Named turns come first, each shown by rows before and after it. Which turns, in which order, take the first row of each pair that follows to the second? Write the first one first, as in the answered first pair.
Q:
-0.89, +2.11, +0.41, +0.02, +1.14, -1.04, +0.33, +0.48, -0.47, -0.75, -1.74, +1.49, +0.73, -0.52, +1.21, +0.30, -0.90, +1.81, +0.12, -1.87, -0.38, +0.65, -1.32, -0.06, -0.70, +1.24, -1.09, +0.80, -0.71, -0.41, +0.76, -1.49, -0.23, +2.46, +0.53, +0.06, +1.44, +0.48, +1.19, -0.51, -1.23, -0.95, -1.48, -0.58  ->  -1.74, +1.78, +0.33, +0.39, +1.25, -1.29, -0.23, +1.33, -0.19, -0.32, -1.65, +1.64, +1.19, -0.98, +0.36, +0.20, -0.64, +1.72, -0.36, -1.71, +0.24, +0.13, -1.20, -0.87, -0.54, +1.32, -1.50, +1.21, -0.56, -0.67, +0.76, -1.46, -0.56, +2.87, +0.57, +0.39, +1.68, +0.21, +1.05, -0.60, -0.60, -0.88, -1.04, -0.54
+1.17, +0.97, -0.41, +0.07, +0.42, +1.47, -4.55, -0.80, -4.85, -0.07, -1.60, +2.80, +2.54, +5.78, -0.16, -0.41, -0.12, -0.34, -0.10, -5.92, +1.73, -3.07, -0.83, +0.99, -0.40, +0.88, +0.62, -0.64, +1.52, -4.05, -0.11, +1.28, -1.04, +3.06, -0.18, -2.10, +1.41, +3.20, -0.23, +0.04, -0.43, -0.73, -2.58, +1.72  ->  +1.22, -0.08, -0.11, -0.08, +0.46, +0.85, -3.93, +0.06, -4.99, -0.44, -1.46, +3.12, +2.88, +5.56, -0.88, -0.62, -0.26, -0.50, -0.34, -5.80, +2.14, -2.63, -0.65, +0.62, -0.70, +1.83, +0.74, -0.96, +1.16, -3.55, -0.14, +0.70, -1.33, +2.73, -0.51, -2.08, +1.95, +2.95, -0.45, +0.28, -0.90, -0.98, -2.20, +1.51
+0.58, -2.11, -0.92, +0.50, -0.64, -3.16, +2.33, +0.45, +1.91, +0.56, +0.59, +0.16, -1.88, -0.46, +0.28, -1.02, -0.49, -0.76, -1.37, -0.16, -0.27, +2.11, +0.10, +1.24, +1.04, +1.93, +0.86, +1.53, +0.73, +0.08, -0.25, -0.91, -0.26, -4.38, +0.79, -0.01, +0.33, -0.11, -1.30, +1.52, +0.12, -0.98, +2.83, -1.15  ->  -1.66, -2.29, -0.63, -0.95, -1.83, +0.39, -0.28, +1.29, +2.25, +0.31, +0.44, +1.49, -1.34, -1.53, +0.94, -0.31, +1.29, -1.26, -1.62, +2.71, +0.77, +1.54, +0.93, -1.04, +2.70, +0.22, -2.46, +0.63, +0.57, +0.20, -1.74, +1.09, -0.66, -1.24, -0.60, -0.68, -1.36, -0.92, -1.74, +0.92, +1.93, +0.05, +1.69, -1.63
-1.37, -1.77, -2.99, -3.21, +2.84, -0.58, +2.16, -1.73, -0.40, +2.86, -0.15, +3.25, +0.06, -0.17, +5.18, +1.53, +0.99, -3.27, +1.23, -1.08, -0.34, +0.06, -0.82, +1.03, +1.82, -1.55, -1.29, +0.32, -2.03, +0.91, -0.34, -0.09, +3.86, -1.81, +0.44, +2.07, -0.66, -1.72, +0.52, +0.01, +1.67, +0.21, +0.84, -0.97  ->  +0.22, -4.56, -1.71, -1.26, +2.36, -2.68, +2.77, +1.68, +0.09, +3.29, +0.09, +2.43, -0.11, -1.13, +1.45, +1.71, +1.23, -3.34, -0.35, -2.07, -0.08, +0.82, +1.25, -1.32, +1.32, +1.78, +0.97, +0.18, -3.02, +0.04, +0.63, -0.87, +2.37, -1.66, -0.82, +2.52, +1.34, -0.24, +0.84, +1.86, +0.71, -1.02, +2.48, -0.21
G:
-1.57, -2.27, +0.27, +0.34, -0.12, +0.51, -0.90, +0.17, +0.30, +1.28, +1.09, +1.77, +0.26, -2.83, +0.25, -0.41, +0.64, -1.02, -0.54, +1.69, +0.20, +0.88, +1.65, -1.00, +2.60, +0.12, -0.34, +0.96, -0.38, +1.26, -0.96, +1.39, -0.78, +0.92, -0.69, -0.81, -0.45, -0.58, -0.42, +0.03, +0.67, +0.20, +0.91, +0.80  ->  -1.69, -1.12, -0.40, -0.30, +0.96, +0.78, -0.13, -2.73, -0.34, +1.37, +0.70, +1.24, +0.81, -1.80, +2.60, -0.66, -0.57, -0.37, +0.52, +1.38, -0.08, -0.10, +0.06, +0.82, +2.45, -1.14, +0.08, +1.67, -0.48, +1.15, -1.20, +1.36, +0.26, -0.03, +0.15, -0.88, -1.08, -0.95, -0.44, -0.77, +0.79, +1.09, +0.31, +1.22
-2.26, -2.77, -2.41, -0.96, -0.67, +1.72, +1.54, -0.29, -1.58, -0.49, +0.46, -3.34, -3.59, -1.40, -0.90, -1.28, -2.52, -1.53, +1.22, +1.50, -1.54, +1.75, +0.00, +1.80, -1.34, -2.38, +4.53, -1.14, -2.20, -1.82, -1.53, -1.32, -0.93, -0.39, +0.56, -1.56, +0.93, +0.86, +1.59, +2.58, -1.53, +0.11, +0.55, +1.12  ->  -2.85, -1.54, -2.76, -1.32, -1.46, +3.24, +1.18, -0.75, -1.78, -1.06, +0.07, -3.14, -3.51, -1.04, -1.85, -0.98, -2.07, -0.97, +1.60, +1.88, -0.23, +0.78, -1.02, +1.98, -1.91, -2.95, +3.92, -1.38, -0.95, -1.39, -2.22, -0.04, -1.37, +0.01, -0.04, -2.11, +0.37, +0.53, +1.79, +2.47, -1.21, -0.06, -1.46, -0.04
+0.77, -1.22, +1.03, +0.52, -0.50, -0.65, +0.60, +4.45, +3.27, +0.29, -0.16, -0.59, -1.94, -1.23, -1.15, +0.17, -1.55, +0.76, -1.37, +2.17, +0.24, -0.77, -0.79, -0.71, +0.46, +1.22, +0.19, -2.30, -0.43, -1.36, -1.57, +3.29, -1.26, -1.17, -0.36, -1.33, +1.78, +3.29, +1.26, +0.10, -0.51, -0.05, -0.51, -0.77  ->  -0.06, -0.59, +0.02, +0.88, +2.45, -3.07, +2.49, +0.56, +2.25, +1.24, -0.30, -1.07, -1.89, -0.39, +3.13, +0.46, -2.49, +1.08, +1.04, +0.35, -1.78, -0.81, -1.22, +1.75, +0.16, -0.20, +0.41, -1.10, -1.06, -1.56, -1.83, +1.14, -0.63, -1.95, +2.56, -0.68, +1.00, +2.77, +1.15, +0.48, -0.70, +0.69, -0.54, +0.79
-0.38, -2.19, +1.68, -1.10, -0.42, -0.12, -0.91, +2.41, +2.72, +3.73, -0.59, +1.74, +0.38, -4.73, -1.30, +0.38, +1.63, -3.54, -1.33, +0.59, -1.70, +1.72, +1.95, -2.63, +2.85, +1.10, -1.77, +0.02, -0.95, -3.42, -1.22, -0.21, -2.65, +0.96, -0.25, +2.10, +3.26, +0.71, -0.36, +0.84, -1.16, -1.06, +1.41, -1.11  ->  -1.75, +2.17, -0.30, -2.62, +1.83, +0.64, -0.38, -4.87, +0.69, +2.96, -1.63, +0.31, +0.64, -2.28, +4.13, +0.85, +0.56, -1.79, +2.80, -0.79, -1.61, -0.47, -1.60, +1.91, +2.00, -2.60, -2.16, +1.09, +0.59, -3.88, -2.15, -0.85, -0.30, +0.24, +3.61, +1.51, +1.43, -0.69, -0.32, -0.25, -0.65, +1.46, -1.31, +0.11
R:
+1.56, -1.84, -0.52, +0.06, +0.95, -3.57, +2.15, +1.58, +2.50, -2.11, +2.08, +0.24, -1.35, +1.07, -0.66, -0.33, -2.08, -1.66, -0.07, +0.91, -1.12, +0.75, +1.83, +3.10, -0.92, -1.18, +1.62, +1.72, -0.80, +1.36, +0.89, -0.49, -0.86, -2.80, +1.08, -0.77, +1.14, +1.55, +2.12, -0.41, +0.28, -0.07, +2.66, +1.64  ->  +2.44, +0.43, -0.48, +0.35, +1.17, -2.77, +1.90, +1.47, +0.87, -2.90, +1.06, -0.67, -0.23, +2.83, -2.27, -0.47, -1.70, -0.25, +0.92, +0.32, -0.80, -0.37, +0.94, +2.93, -3.02, -1.16, +2.49, +1.15, -0.24, +0.27, +0.71, +0.02, -1.27, -1.36, +1.72, -0.41, +1.54, +2.79, +2.29, -0.47, -0.09, +0.45, +1.89, +1.28
+0.62, +1.76, +1.02, +1.36, -0.06, -0.42, -0.10, -0.01, -1.47, +0.79, -0.07, -0.67, +0.25, +1.64, +1.61, +0.74, +0.23, +1.20, +1.55, -0.60, +1.10, +0.96, -1.81, -0.63, -3.42, +1.09, +1.93, +0.09, -0.63, -1.89, +1.69, +1.54, -0.13, +0.46, -0.92, -1.10, -0.40, -1.13, +0.70, +1.13, -1.03, +2.33, -0.98, +1.21  ->  -0.32, +2.15, +0.36, +0.90, -0.04, +0.46, -1.49, -0.15, -1.76, +0.70, -0.20, -0.18, +0.59, +1.42, +2.49, +0.31, +0.36, +0.84, +1.82, +0.72, +1.49, +0.21, -2.60, -0.25, -2.45, +0.21, +0.86, +0.34, -0.41, -1.42, +1.03, +2.43, +0.15, +0.88, -1.25, -1.56, -1.42, -1.60, +0.50, +0.85, -0.61, +3.05, -1.91, +0.73
-2.22, -1.45, +0.62, +0.61, -1.05, -2.53, +0.08, +3.49, +1.62, +0.82, +3.49, -1.67, -3.33, +1.10, -1.35, +0.49, -1.72, -0.26, -2.19, +3.67, -1.48, -1.37, -1.48, +0.85, +1.94, +1.48, +0.19, +1.84, +0.16, +2.86, -0.97, +1.44, -0.46, -3.51, -1.50, -0.86, +1.43, +0.45, +1.72, -2.24, -0.34, -1.71, -1.31, +0.44  ->  -1.29, -1.38, +1.30, +1.28, -0.95, -4.03, +1.29, +3.98, +0.89, +0.74, +3.06, -1.95, -2.69, +1.77, -2.79, +0.21, -1.82, +0.08, -2.15, +2.27, -1.25, -0.90, -1.26, +1.06, +0.92, +2.14, +1.10, +1.48, -0.57, +2.74, -0.62, +0.60, -0.79, -3.67, -1.62, -0.45, +2.47, +0.77, +2.22, -2.03, -0.68, -1.18, -0.58, +0.35
-1.18, -2.95, -0.86, -0.73, +1.90, -2.53, +0.91, -1.62, +1.41, +1.35, +0.82, +0.39, -0.41, -1.14, +4.01, +1.39, -0.61, -0.70, +0.42, +0.35, -1.62, +1.87, +1.25, +1.02, +1.15, -1.31, -0.28, +1.62, -0.31, +0.31, -0.64, -1.59, +0.71, -1.25, +1.00, +1.03, +0.40, +0.43, -1.11, -0.14, +0.08, +0.64, +1.10, +0.36  ->  +0.48, -2.17, -0.20, -0.06, +2.38, -3.63, +1.95, -1.58, +0.48, +1.43, +0.99, -0.45, +0.62, -0.64, +2.17, +1.05, -1.37, +0.06, +0.56, -1.07, -1.76, +1.60, +1.55, +0.99, +0.23, -0.15, +1.30, +1.68, -1.00, -0.22, -0.13, -2.30, -0.02, -0.47, +1.88, +1.95, +1.52, +1.42, -0.48, +0.82, -0.38, +0.52, +1.68, +1.02
Pairs:
(2 to 4 turns a pair)
-1.29, -0.92, -0.35, -0.85, +2.61, -1.89, +0.42, -2.12, +0.48, +1.15, +0.33, +0.46, -1.26, -0.63, +2.56, +0.92, -0.03, +0.37, +1.31, -0.75, -1.00, +1.73, +0.67, +1.23, +0.81, +0.36, +0.51, +2.19, +0.15, -0.57, -0.25, -0.89, +0.14, -2.33, +2.89, -0.15, +0.56, +0.50, +0.83, +0.45, +0.07, +0.39, +1.70, +1.30  ->  -1.86, -2.40, +0.07, -0.99, -0.14, +0.83, -1.68, +1.51, +1.64, +0.50, +0.32, +1.31, -1.89, -2.51, +0.07, +0.27, +0.85, -0.71, -1.74, +1.67, +0.49, +1.96, +1.78, -1.88, +1.96, +1.04, -0.98, +1.35, +0.43, -0.08, -0.84, +0.61, -0.93, -1.75, +0.67, -0.93, +0.14, -0.08, +0.07, -0.08, +0.46, -0.13, +1.53, -0.91 | Q, Q, G, R
+0.81, -3.82, -0.16, +0.19, +0.10, -1.14, +1.28, +0.14, +2.23, +0.76, +2.52, +0.49, +0.12, -2.77, -0.61, -0.75, +0.58, -1.75, +0.59, -1.90, -2.75, +0.73, +3.07, +0.68, +1.83, -0.07, +1.09, +0.76, -1.38, -0.38, +2.02, -2.06, -0.92, +0.91, +1.76, +1.08, -0.15, +2.31, -0.53, +0.67, -1.47, +2.76, +2.69, +3.53  ->  +2.25, -0.87, +0.99, +0.34, -1.80, +1.50, -0.76, +2.55, +0.60, -1.39, +1.48, -1.11, +1.15, -1.15, -5.34, -1.11, +1.45, -0.48, -0.64, -1.00, -1.36, -0.74, +1.82, -0.44, -0.79, +1.16, +1.19, -0.93, -0.50, -0.69, +2.55, +0.03, -2.43, +3.44, +0.39, +0.76, +0.59, +3.04, +0.32, +0.66, -1.70, +2.24, +1.53, +2.01 | R, G, G
+0.31, -2.05, -2.24, +1.61, +0.68, -2.57, +2.15, -1.79, +0.77, -0.26, -1.05, -2.29, +0.93, -1.46, +3.37, +3.18, -0.49, -0.11, +2.41, -1.67, -2.80, +0.54, -1.23, +0.42, +0.11, -2.19, -0.31, +0.83, -1.23, +0.48, -1.35, -2.60, -1.66, +2.11, -0.64, +2.46, -0.48, -1.08, +1.14, -0.11, +0.36, +2.63, +2.78, +2.89  ->  +0.93, -4.55, -1.67, +2.49, -0.88, -2.02, +1.27, +2.45, +1.42, +0.24, -0.52, -1.96, +1.32, -2.60, -0.06, +2.99, +0.34, -0.56, +0.56, -0.61, -1.84, +1.38, +0.14, -2.31, +0.49, -0.70, -0.47, +0.12, -1.74, +1.25, -0.62, -2.10, -2.55, +2.85, -2.74, +2.54, +0.37, -0.89, +1.36, +0.19, -0.06, +1.25, +3.47, +1.90 | G, G
+2.69, -0.55, +0.42, -1.03, -0.83, -2.23, +1.51, -1.57, -2.41, +1.37, +0.75, -1.82, +1.35, +0.81, +0.63, +1.13, -0.91, -0.36, +1.23, -3.31, -2.59, +1.19, +1.27, +1.25, -0.53, +2.85, +1.64, +1.38, -0.95, +0.00, +0.85, -2.43, -1.35, +1.00, +3.12, +0.46, -0.68, -0.40, -1.40, +0.84, -0.62, +1.25, +1.07, +1.24  ->  +1.46, -3.33, +1.21, -0.75, -3.14, -1.46, -0.13, +2.18, -0.43, +1.81, +1.17, -0.58, +0.62, -1.74, -0.11, +1.42, -0.36, -2.04, -0.99, -0.25, -2.28, +2.47, +3.24, -1.53, +2.21, +3.32, -0.35, +0.66, -1.05, +0.97, -0.14, -1.19, -1.63, +0.75, +0.65, -0.32, -1.48, -1.18, -1.67, +0.18, +0.47, +0.50, +1.47, -0.27 | G, R, G
-2.66, -2.88, +0.50, +0.42, +1.86, -2.31, +3.90, +1.73, +1.80, +0.19, +0.33, -1.20, -2.94, -0.49, +0.36, +0.61, -2.43, +0.12, -1.71, -0.97, -0.35, -0.07, -1.10, +3.34, -1.52, +2.77, +3.52, +0.34, -1.42, +1.26, +0.46, -0.71, +0.49, -1.72, +0.43, -0.30, +0.16, +0.45, -1.49, +0.67, -0.71, -0.77, +0.55, +0.11  ->  -3.51, -1.36, +0.25, -0.80, -0.83, +2.38, +0.97, +3.71, +2.47, -1.49, -0.35, -0.40, -3.06, -1.28, -1.12, +0.04, -1.54, -0.15, -2.86, +2.70, +1.30, -0.77, -1.65, +1.90, -0.02, +1.69, +1.20, -1.22, -0.08, +2.08, +0.39, +2.24, +0.18, +0.04, -1.67, -1.93, -0.96, -0.49, -1.01, -0.46, +0.08, -0.43, -1.84, -2.33 | Q, Q, G
-1.04, -2.40, -0.56, -0.54, +2.64, -3.76, +2.54, -4.05, +0.92, +3.22, +1.35, +0.88, -0.35, -1.28, +6.45, +0.42, -0.32, -0.50, +1.61, -1.38, -2.93, +1.99, +1.09, +1.92, +1.83, -0.83, +1.03, +2.33, -1.99, +0.69, -1.26, -2.25, +1.84, -2.39, +2.47, +0.58, -0.63, -0.66, -0.92, +0.18, +0.32, +0.44, +1.56, +2.12  ->  +2.87, -2.87, +1.75, +1.46, +0.49, -3.79, +1.67, +2.64, -0.02, +2.18, +1.20, -0.66, +1.55, -1.03, -3.49, +0.16, +1.13, +0.08, -1.47, -1.96, -1.24, +2.45, +3.34, -2.20, -1.50, +3.18, +3.61, +0.12, -2.57, -0.48, +1.38, -1.30, -0.75, +0.87, -0.30, +2.10, +3.53, +1.85, +0.96, +2.04, -0.94, -2.21, +2.84, +1.27 | G, G, R
-0.92, -4.97, -0.05, +0.17, +0.52, -4.54, -1.30, +3.53, +4.51, -0.55, +2.94, +1.47, -6.83, -2.59, -2.04, -0.02, -0.74, -3.55, -2.94, -0.24, +0.73, +3.34, -0.74, -1.55, -1.31, +3.82, +1.86, -0.52, -0.38, +0.95, +2.03, -1.08, -2.55, -5.07, +0.02, -1.56, -1.79, -3.06, +0.10, +0.43, -0.56, -2.24, +3.93, -1.74  ->  -5.56, -1.93, -1.43, -2.79, +1.20, +0.69, -3.68, -2.45, +3.00, -1.62, +1.51, +3.50, -5.76, -2.29, +4.28, +0.94, +0.35, -3.34, -0.55, +2.57, +0.64, +0.47, -3.04, +0.31, +1.34, -1.55, -2.44, -0.60, +0.60, +1.70, -0.63, +1.13, -0.29, -2.94, +2.14, -3.20, -5.24, -4.91, -0.54, -2.07, +1.76, +0.85, +0.17, -2.48 | Q, G, G
-2.93, +2.04, +0.14, -3.23, -1.54, +2.21, -3.89, +3.07, +0.30, +0.61, -1.36, -0.47, +0.04, -1.16, -1.68, -3.06, +1.48, +1.01, -2.55, +0.47, +2.76, -0.50, -1.13, -1.07, -1.26, -0.04, -2.44, +0.32, +1.99, +1.49, -1.19, +1.95, -1.43, +2.16, -3.28, -0.06, -2.37, -2.00, +1.96, -0.26, +0.72, +1.31, -1.68, -0.72  ->  -4.11, +0.58, +0.25, -3.75, +0.37, +1.64, -3.61, +0.69, +1.00, +2.84, -0.66, +0.73, +0.22, -1.91, +3.12, -2.73, +1.31, +0.50, -1.68, +0.12, +1.55, -0.11, -0.13, -0.71, +0.78, -1.89, -3.18, +1.01, +0.90, +1.11, -1.99, +1.43, -0.24, +2.17, -1.18, +0.25, -2.80, -2.02, +1.45, +0.66, +2.02, +2.73, -1.39, +0.34 | G, Q, G
-1.42, -2.00, +0.60, -0.53, +1.28, -0.72, +0.72, -1.16, +0.96, +2.72, +0.38, +1.09, +0.22, -1.82, +2.31, +0.23, +0.42, -1.10, +0.84, -0.25, -0.77, +0.14, +1.50, -1.10, +1.73, -0.53, -0.48, +0.73, -2.28, +0.30, -1.04, -0.60, +0.37, +1.02, +0.73, +1.69, -0.41, -0.05, -0.47, +0.42, +1.06, +0.93, +0.19, +1.37  ->  -1.59, -0.49, +0.43, -0.88, -0.74, +2.45, -1.13, +1.14, +0.54, +0.44, -0.72, +1.34, +0.64, -1.08, -0.04, -0.05, +1.14, -0.59, -0.50, +1.73, +0.77, -0.37, +0.64, -2.08, +1.66, -0.74, -1.97, -0.26, -0.70, +0.54, -0.83, +1.43, -0.58, +1.67, -1.18, +0.34, -1.00, -0.37, -0.06, -0.38, +0.96, +0.66, -0.85, -0.90 | G, G, G, G
